Some points, each followed by its number:
tensor([-1.1, -1.5, -1.2, -0.2, -1.6, -0.2, -1.7, -1.1, -1.3,  0.0,  1.0,  1.3,  0.5, -0.6, -1.4]) 0
tensor([ 0.4, -0.6, -0.9, -0.5, -0.8,  0.1, -0.1, -0.2, -0.8, -1.3, -1.4, -1.7, -1.9, -2.0, -1.2]) 1
tensor([-1.1, -1.8, -1.5, -0.4, -2.0, -0.3, -1.4, -0.8, -1.0,  0.1,  1.1,  1.2,  0.9, -0.1, -0.9]) 2
tensor([-0.9, -2.0, -1.6, -1.1, -2.4, -0.8, -1.2, -0.5, -0.8, -0.1,  0.7,  0.6,  0.2, -0.5, -0.4]) 3
tensor([ 1.4,  0.5, -0.3, -0.3, -0.5,  0.2, -0.1, -0.2, -0.6, -1.1, -1.6, -2.3, -2.2, -1.1,  0.6]) 4
tensor([ 0.1, -1.2, -1.1, -0.4, -1.8, -0.6, -1.9, -1.5, -1.5, -0.4,  0.3,  0.6, -0.4, -1.2, -1.4]) 5
tensor([-0.9, -1.9, -1.2, -1.0, -2.2, -0.4, -1.3, -0.9, -1.3, -0.5,  0.7,  1.0,  0.3, -0.5, -0.5]) 6
tensor([-0.3, -1.3, -1.4, -0.8, -2.6, -0.3, -1.4, -0.9, -1.0, -0.5,  0.5,  0.3, -0.5, -1.3, -1.3]) 7
tensor([-1.1, -1.3, -0.6,  0.2, -1.5,  0.1, -0.5, -0.1, -0.5,  0.2,  1.5,  2.3,  2.0,  0.4, -0.9]) 8
tensor([-1.0, -1.5, -1.3, -0.8, -1.7, -0.5, -1.3, -1.0, -0.9,  0.2,  1.3,  1.4,  0.8, -0.6, -1.4]) 9
tensor([-1.2, -1.5, -0.5,  0.0, -2.0,  0.0, -0.5,  0.3,  0.0, -0.2,  1.4,  2.0,  2.0,  0.8,  0.1]) 10
tensor([-0.6, -1.4, -1.6, -0.8, -2.2, -1.1, -1.6, -1.1, -1.2, -0.7,  0.5,  0.2, -0.3, -0.8, -0.8]) 11
tensor([-1.0, -1.7, -1.4, -0.7, -1.5, -0.5, -1.3, -1.1, -1.0, -0.2,  1.1,  1.7,  1.1, -0.2, -0.9]) 12
Which two points above are nearest to each new point, looking only along the 5 directions in which the numbered points spread most? Their numbers follow each, smallest number first.
tensor([ 0.3, -1.3, -0.3,  0.7, -3.2,  0.5, -0.8, -0.2, -1.5, -1.3, -0.6,  0.5, -0.1,  0.1,  0.5]) 6 7
tensor([-1.4, -0.8,  0.0,  0.4, -0.6, -0.7, -1.2, -0.9, -0.3,  0.4,  1.7,  2.2,  1.6,  0.1, -1.4]) 8 12
tensor([ 0.5, -0.8, -1.7, -0.7, -2.3, -0.4, -1.6, -1.3, -1.4, -0.9, -0.2, -0.4, -0.7, -1.1,  0.3]) 7 11
tensor([ 1.3,  0.5, -0.2, -0.3, -0.6,  0.2,  0.1,  0.5,  0.2, -0.5, -1.5, -2.4, -2.4, -1.0,  0.9]) 1 4
tensor([-0.9, -1.8, -1.2, -0.5, -1.9,  0.3,  0.0,  0.4, -0.3, -0.5,  0.9,  1.8,  2.0,  1.0, -0.1]) 8 10
tensor([-0.7, -1.7, -1.3, -1.0, -2.0, -1.0, -1.4, -1.1, -1.1, -0.3,  0.7,  0.6,  0.2, -0.9, -1.2]) 6 11
tensor([ 1.2,  0.5, -0.1, -0.4, -0.7, -0.1,  0.3,  0.6,  0.3, -0.6, -1.8, -2.5, -2.1, -0.5,  1.3]) 1 4
tensor([-1.2, -1.6, -1.6, -0.4, -2.1, -0.7, -1.7, -0.9, -0.9,  0.1,  0.6,  0.7,  0.3, -0.9, -0.9]) 3 6
tensor([-0.4, -1.4, -1.5, -0.8, -2.6, -0.2, -1.0, -0.9, -0.8, -0.1,  1.1,  1.0,  0.3, -0.9, -1.2]) 6 9
tensor([-0.9, -1.6, -1.7, -0.7, -1.9, -0.7, -1.6, -0.9, -1.1, -0.3,  0.7,  0.8,  0.0, -0.8, -1.0]) 6 11
tensor([-1.0, -1.7, -1.3, -0.4, -1.9, -0.7, -1.2, -1.1, -0.9, -0.4,  0.7,  1.7,  1.0, -0.1, -0.7]) 2 12
tensor([-0.5, -1.2, -0.9, -0.8, -1.8, -0.9, -1.5, -0.6, -0.1,  0.1, -0.2, -1.2, -1.8, -1.7, -1.1]) 7 11
tensor([ 0.4, -1.2, -1.2, -0.8, -2.1, -0.4, -0.7, -0.3, -0.7, -0.5, -1.3, -1.5, -1.6, -1.6, -0.4]) 1 7
